(in the rows, 128 means zero)
These are runs of 6 systems, one row a step. Runs of the same system follow the same rule from any start.
path 1, L, 10 rows:
[[125  88 118  87 117 150 121 128 141 151 138  86 125 158 162  85 141 113
  107  51]
 [126 123 156  73 144  89 161 146 143  80 171 158  85 153 164 122 131 145
  148 158]
 [137 184 144 149 128  92 135  76 157 127 110 144 162 102 111 184 115 115
  114 188]
 [164 107 130 143 121 151 125  93 113 192  93 116 158  94 133 129 138 100
  100  58]
 [132  76 160 111 157 137 155 165  76 113 155 165  80 132 146 111 131 143
  147  83]
 [105 176 151 176 136 113 133 153 113  82 134 145 112 126 102 162 108 154
  151 194]
 [135 161  86 179  93 148  84 126 140 168  81  81 154 103 113 140 142 115
  121 131]
 [126  72  74  84 121 149 107 148 107 146 130 125 102 148 141  77 148 126
  140  68]
 [ 94 138 133  92 137 112 145 134 138  54 168 155 113 178 116 107  98 152
  153 158]
 [146 190 134 150 106 129 133  97 192 122 116  94 180 121 125 143 119 121
  114 178]]
path 2, P:
[[125 137  56 102 119  75  94 123 148 101  81 153 117 106 131 168 156  97
  128 142]
 [137 113 110 109 141 110 128  54 118 172 136 115 135 131 100  96 127 109
   86  58]
 [152 133 208 118 141 159 178 117 120 131 164 119 125 146 171 108  85 136
  156 108]
 [155 149 147 145 122 131 147 162 142  73  96 183 139  94 145 180 122 123
  161 179]
 [135 113  85 164 125 120 101 111 117 146  89 157 155  82  58 139 163 121
   84 126]
 [103  97 155 147 143 161 121 128  86 176 173  91 120 153  98  77 128 152
  112  88]
 [ 98 151 159 130 119 143 131 186 131  85 156 111  98 170 167 131 107 153
  176 164]
 [128 158  51 129  94  95  92 142 168  96  81 136 122 124 136 162 151 115
  132 167]
 [144  99  75  97 134 107 113  79 127 188 129 112 127 123 113  93 155 110
   94  76]
 [129 113 187  79 161 143 168 109 119 130 184 116 124 155 157  90  86 132
  144 105]]
path 3, L:
[[ 95 141 180  99 114 136 120 116 163 131 138  54 156 153 168 132 112 102
  106  95]
 [157 113 143  90 136  84 147 159 160 114 129 129  96 111 205 162 168 102
  114 125]
 [138 131 116 139 149  59 145  71 109 137 124 190 101 118 114 175 131 125
  100 139]
 [126 161 175 169 112 134 139  59  81 155 108 131 143 115 102 135  92 121
  141  66]
 [170 131 163 150 118 163 149 175  95 109 107 130 114  91 153 117 127 124
  183  78]
 [154 120  79 171 146 129 134 185 109  97 117 176  98 111 102 133 141 154
  145 176]
 [ 97 142  78 173 113 151  92 105 115 157 126 117 148 151  58  99 115 158
  123 155]
 [ 98 123 127  88 100 178  93 147 141 140 139  65 148 151 132  68 127 129
  161  97]
 [127 107 107  56 147 124 126 184 178  74 149 124 121 143 166 118 141 120
  137 164]
 [126 137 103 119 143  87 132  86 187 126 138 142 152 154 122 158 127 125
   64 183]]
path 4, Y (10 x 20):
[[169 112 157  93 152 109 163 107 129 183 160 115  90 124 199 122 132 121
  131 114]
 [130 118 167  99 135 128 159  96 123 117 126 209 145 146 157 168  84 133
  154 156]
 [148 145 156 167 124 143 140 112 140  84  83 166 193  82  74 155 124 115
  101 124]
 [167 118 142 194 158 156 142 173  93 156 133  89 115  85 104 108 152 132
  105  97]
 [ 98 119 120 159 142 151 121 163  76 151 157 126  78 177 145 124  98 168
  161 146]
 [ 73 159  83 132  76 125  78 112 132  98  96 136 141 168  99 135 111 140
  161 147]
 [137 139  71 105 101 102  93 123 153 119 105  88 128  95  99  92 181 102
  118  87]
 [162 103 110  78 161 104 153 139 142 141 177 103  76 142 175  89 146 124
  121 110]
 [127 134 153  85 129 130 157  86 166 123 150 167 150 176 172 145  83 141
  139 179]
 [142 136 167 114 109 144 131  91 163 131  88 161 210  77 103 152 138 112
  117 153]]
path 5, W:
[[169 123 160 174 158 150 182 146 122 126 159 171 111 144 147 138  99 168
  125 177]
 [115 121 123 149 103 144 106 105 124 185 122 174 150 122  94 131 145 168
  140 199]
 [ 82 109 113 118 126 156  68 156 111 148 124  81 153 105  70  95 159 123
  123 115]
 [ 93 125 108 124 166 132 109 196 129  94 158  55  99 164 159 129 112 113
  110 116]
 [120 156  97 120 104  93 128 114 171 125 132 123  98 186 201 164 113 132
  128 164]
 [148 144 112  87  72  90 119  56 153 156  96 145 133 109 136 119 158 114
  148 101]
 [160 116 153  87 161 123 149 111 101 105 121 131 139  69 102 101 127  90
  140  57]
 [157 123 171 154 184 151 183 151 117  83 140 160 141 128 142 159  75 123
  112 134]
 [140 127 159 193  99 148 147 118 143 153 121 181 145 144 126 157 135 175
  110 181]
 [100 112 128 147 101 132  87 131  95 178 130 123 122 100  66  93 184 160
  136 133]]
path 6, H, 10 rows:
[[ 58 124 125 101 150 111 102 127  97 137 174 137 102 172 108 123 106 157
  153 180]
 [ 88 176  99 121  85 130  83 103 155 105  89  83 168 149 122 140 103 101
  138 112]
 [183 102  92 117 112 122 139 147 156 125 105 111 107 116 172 110 173 104
  105  57]
 [152 101 132 111 171  96 179 117 121 120 182 177  83 154 140 115 125 155
  110 148]
 [114 183 165 134 125 127 139  57 139 130 133 143 173 133 104 151  74 130
  143 180]
 [164 135 145 126 109 164 113 134 137 148  71 113 178  61 135 143 143  91
  146 103]
 [143  65 131 135 173 136 137 206  96 118 140 155  94 101 126 128 163 135
  108 117]
 [ 68 141 149 174 136 119 120 127 105 120 165 127 112 178  90 137 102 169
  112 168]
 [ 99 178 122 135  58 133  80  94 139 163  98  75 144 137 132 120 128 125
  172 115]
 [156  93  69  70 124 121 114 164 127 117 105 132  97 109 160 105 163 100
  155  82]]
path 7, P:
[[119 201 178 140 123  81 148 102 138 105 146 101  98 139 158 156 101 126
  153 151]
 [170 163  89 151 113 123 122 105 113 156  63 142 124  90 158 174 105  95
  164 115]
 [146  69 121 115 129 142 137 109  83 130 102 185 128 110 110 112 134 116
  121  42]
 [131 130 180 154 132 136 178 119 118  75 170 150 124 147  81  83 118 171
  119 113]
 [168 175 119 191 117 153 144 150 152 129 129 123 132 118 124 126 119 158
  149 206]
 [132  86  55 121 128 160  80 169 121 175 100 143 133 110 125 131 155 130
  138 158]
 [ 68  77 115  70 141 127  95 142 126 114 162 116 133 162  92  85 149 133
  106 105]
 [105 177 158 121 127 108 136 126 181  97 173  61 126 170 145 114 117 130
  114 151]
 [161 158 109 119 124 108 124 125 160 166 105 106 123 112 207 181 125 100
  139 165]
 [122  85 119  70 145 107 112  94  97 154  98 180 136  97 137 158 133  90
  130  89]]
path 8, H, 10 rows:
[[150 139 152 202 158 139 146 135  77 186 146  89  90 118 138 132 117 135
  116 104]
 [ 91 120 146 119  98 159 110 139  94 154 120 159 109 166 168 144 102 158
  199 154]
 [ 93 138  92 109  85 115  90 138 137  58  91 156 144 120  73 119 155 130
  152 121]
 [162 137  75 159 145 118 132 131 128 115 138  77 111 115  83  76 142 117
   90  73]
 [159 117 121 125 148 159 159 124 133 178 175 109 105 183 189  99  89 150
  133 138]
 [111 127 140  68  98 138 124 104 179 121 127 175 170 154 150 137 119 142
  155 194]
 [139 131 123 105 133 106 112 114 161 104 102 124 178  64  77 132 172  91
   88 127]
 [155 105 147 152 195 130 147 153 102 167 150  85 110 101 144 139 127 106
   76  95]
 [ 92 121 184 139 127 139 135 144 112 148 145 147 105 176 189 178  99 152
  145 161]
 [ 83 157 141 123  62  95  87 108 132  96  83 159 140 114 103 161 156 131
  160 137]]
path 9, W:
[[135  99 143 151 137 125 134 118 138 117  96 124 163 115 121 164 143  91
   44  58]
 [124 131 199 172 126 115 170 120  96 123 167 124  84 158 142 123 120 154
  115  77]
 [117 171 148 148 111 101 125 122  87 123 123 169  89 109 115 149 118 155
  201 178]
 [133 131  62 155 113 148  87 138 114 115  64 153 160  90  77 142 135 114
  138 125]
 [132  90  87 153 132 171 130 159 126 105 131 107 130 169 111  82 124 133
   91  57]
 [129 142 131 114 129 130 154 137 146 111 188 113  92 192 154  82 103 168
  156 161]
 [150 162  97  86 110 120 110 106 171 156 120 135 146 103 138 126 134 129
  174 217]
 [150  90  99  83 144 149 104 124 151 165  99 112 178  84 125 124 155  83
   94 104]
 [115  85 182 102 176 134 155 139 131 117 171 105 130 151 150 122 119 115
   72  82]
 [113 167 203 143 126  92 152 110 140 124 156 135 110 143 160 171 115 147
  133 183]]
path 10, K (10 x 20):
[[122 151 100  81 175 122 132 106 151  89 154 111 161 122  77  99  92 110
  125 158]
 [154 132 144 115 133 173 132 129 185 169 128  81 183 129 181 137 109 106
  105 151]
 [132  80 175  85  97 125 131 140 140 152 128 176 118 118 171 137 181 147
  141 143]
 [ 87 121 170 109 163  85 122 112  89  98 143 172 126  94  65 147 137 129
  127 147]
 [113 159 150 176 166 132 113 133 106 147 113  67 146 103 122 172  94  93
   96 114]
 [147 115 118 170  97 136 123 167 117 154  98 120  88 142 201 161 145 127
  129  81]
 [123 124  96 141 100  86 139 109 105  83 123 198  77 153 104 122 147 158
  144 111]
 [132 183  96 152 142 120 132  78 121 111 139  99 143 131  63  92  86 121
  127 119]
 [181 134  97 129 126 185 134 148 152 164 125  74 144 130 173  93 105 115
  144 111]
 [149  75 114  87 110 154 142 156 156 113 134 192 128 149 154 103 154 156
  149 156]]
path 11, K, 10 rows:
[[117 102 131 100 141 100 135 154 116 117 169 183  79 140 125 117 157 170
  155 189]
 [ 69 153 119 120 147 125  89  87 111 134 128 122 170 132  75 150  85 116
  126 167]
 [122 130 140 125 112 153  96 147 146 152 100  51 154 113 158 135 145  88
  108  73]
 [148  95 137 104 128  90 153 174 140  95 139 157  66 133 184 137 179 133
  124 112]
 [116 161 128 134 144  78 149  70 120 109 143 182 118 147  99 156  93 141
  125 175]
 [142 168 135 154 115 156 115  74 113 183  98  88 169 102 110 126  93 102
  139  96]
 [174  84 121 121 125 163 139 184 112 129 110 132 109 101 165 102 157 118
  148  66]
 [129 105 118 142 155 118 158 155 130  61 153 194 111 159 103 131 124 164
  107 165]
 [101 179 135 175 114 140 110  86 136 158 137  95 162 147  85 127 100 151
  119 179]
 [125 117 112 102 107 157  84 153 117 186 118  66 119 108 153  96 158 113
  166  97]]
path 12, Y:
[[ 93 174 161 142  87 113  99  85 106 125  89  95 146 111 107 148 124 102
  145  68]
 [168 127 114 127 119 102 132 167 100 117 100 123  69  88 169 134 165 103
  160  65]
 [164 126  83 157 142 101 172 119 123  96 140 178  78 173 152 136 111 151
  115 131]
 [153 163 121 152  94 152 150  47 148 129 121 151 169 151  91  94  88 149
  135 129]
 [171 124 131  97 124 178 127 142 126 143 118 122 159  69 103  70 144 124
  180 125]
 [133  86  96 107 188 149 126 213 129 111 158 134 114 122 131 119 133 134
  125 179]
 [ 75 127 116 147 136 143 107 126 163 135 152 103 163 193 117 144 106 145
   69 177]
 [ 79 137 170 106  80 126  79  98 139 177 123  79 156 119 120 123 162 125
  131 113]
 [108 114 145  70 146  75 107 161 100 123 129 123  79  85 154 151 169 100
  159 108]
 [131 137 111 136 161  80 154 119 134  85 123 146 103 157 167 189  97 105
   91 117]]

Which system made each run below?
path 13, 2 rows:
[[180 114  71 111 128 118 117 174 139 141 102 137 106  65 135 120 188 117
  152 147]
 [135  82  82 112 193 117 150 126 125 130 173 151 110 166 113 114 110 140
   72 140]]
 | Y
path 14, 2 rows:
[[193 146  97 168 180 132 168 124 125  97 117 129 145  98 101 128  96 100
   94 104]
 [163 105 150 166 126 186 167 113 114 170 134 165 143 168 160 123  80 157
  130 120]]
 | W
path 15, 2 rows:
[[143 175 104 172 150 124 137 117 146 114 114  72 133 145 148 159  82  94
   90 102]
 [186 134 111 147  72 137 151 112 152 158 108 136 103 152 197 122 135 142
  148 105]]
 | K
path 16:
[[134 134 173 127 140 105 181 120 112  76 166 171  88 160 135 117 105 160
  147 119]
 [156 176 128 160 110 121 138  95 131 127 107 173 147  90  92 141 120 149
  163 201]]
 | W
path 17, 2 rows:
[[159 100 143 107 113 136 173 144 161  94 145 200 122 159 160 118 138 165
  140 161]
 [142 160 146 146 139 123 146  92 157 117 138 156 174 103  63 125 125 148
  112 202]]
 | Y
path 18:
[[177 100 119 113 164 111 150 147 106 149 128 115  81  95 173 125 148  95
  117  60]
 [139 119 148 139 132 128 178 116 127 100 150 184 104 193 169 142  85 157
  131 127]]
 | Y
path 19 (2 x 20):
[[ 99 129  61 100 126 127  78 162 143  83  80 141 151 118 113 161 130 100
  143 154]
 [135 101  94 136 134 109 120 138 164 118 130  88 132 136 115 113 176 113
   39  83]]
 | Y
path 20, 2 rows:
[[ 88 105 156 115 159  83 126 136 115  77 121 157 124 121 111 181 142 105
   80 102]
 [126 178 170 191 128  91 147 104 125 125 124  93 109 131 143 178 113 119
   94 111]]
 | K
path 21, 2 rows:
[[147  90 148 120 173 191 145 122 115 187 150 104 160 141 155 115  83 113
  107 104]
 [ 83 101 204  91 121 139 132 155 143 123 156 145 131 160 168 151 136 155
  135 172]]
 | W
path 22 (2 x 20):
[[161 133 136 106 173  92 153 116 135 138 124 164 120  98 176 193 108 101
  127 174]
 [147  98 149 158 145 147 155  83 119 141  99 181 177 130 117 169  96 114
   75  99]]
 | Y
path 23:
[[148 109  43 122 172 136 127 158 112  84 125 163 122 123  83 103 110 129
  132 143]
 [129 124  91 141 132 174 128 132 170 116 152  84 165 178 109  80 107 139
   81 127]]
 | Y
path 24, 2 rows:
[[152 103 145 118 134 113 153 106 182 154 133 134 146 152 189 167 140 113
   53 132]
 [118 124 208 109 114  91 144  65 120 178 152 138 120 114 131 132 155 137
  115 110]]
 | W
path 25:
[[116 107 208 166 114 133 156 105  95 158 159 135 110 157 131 115 135 158
  106  78]
 [123 176 170 154 102 123 137 147 100 102 137 144  89 119 134 132 118 160
  205 171]]
 | P
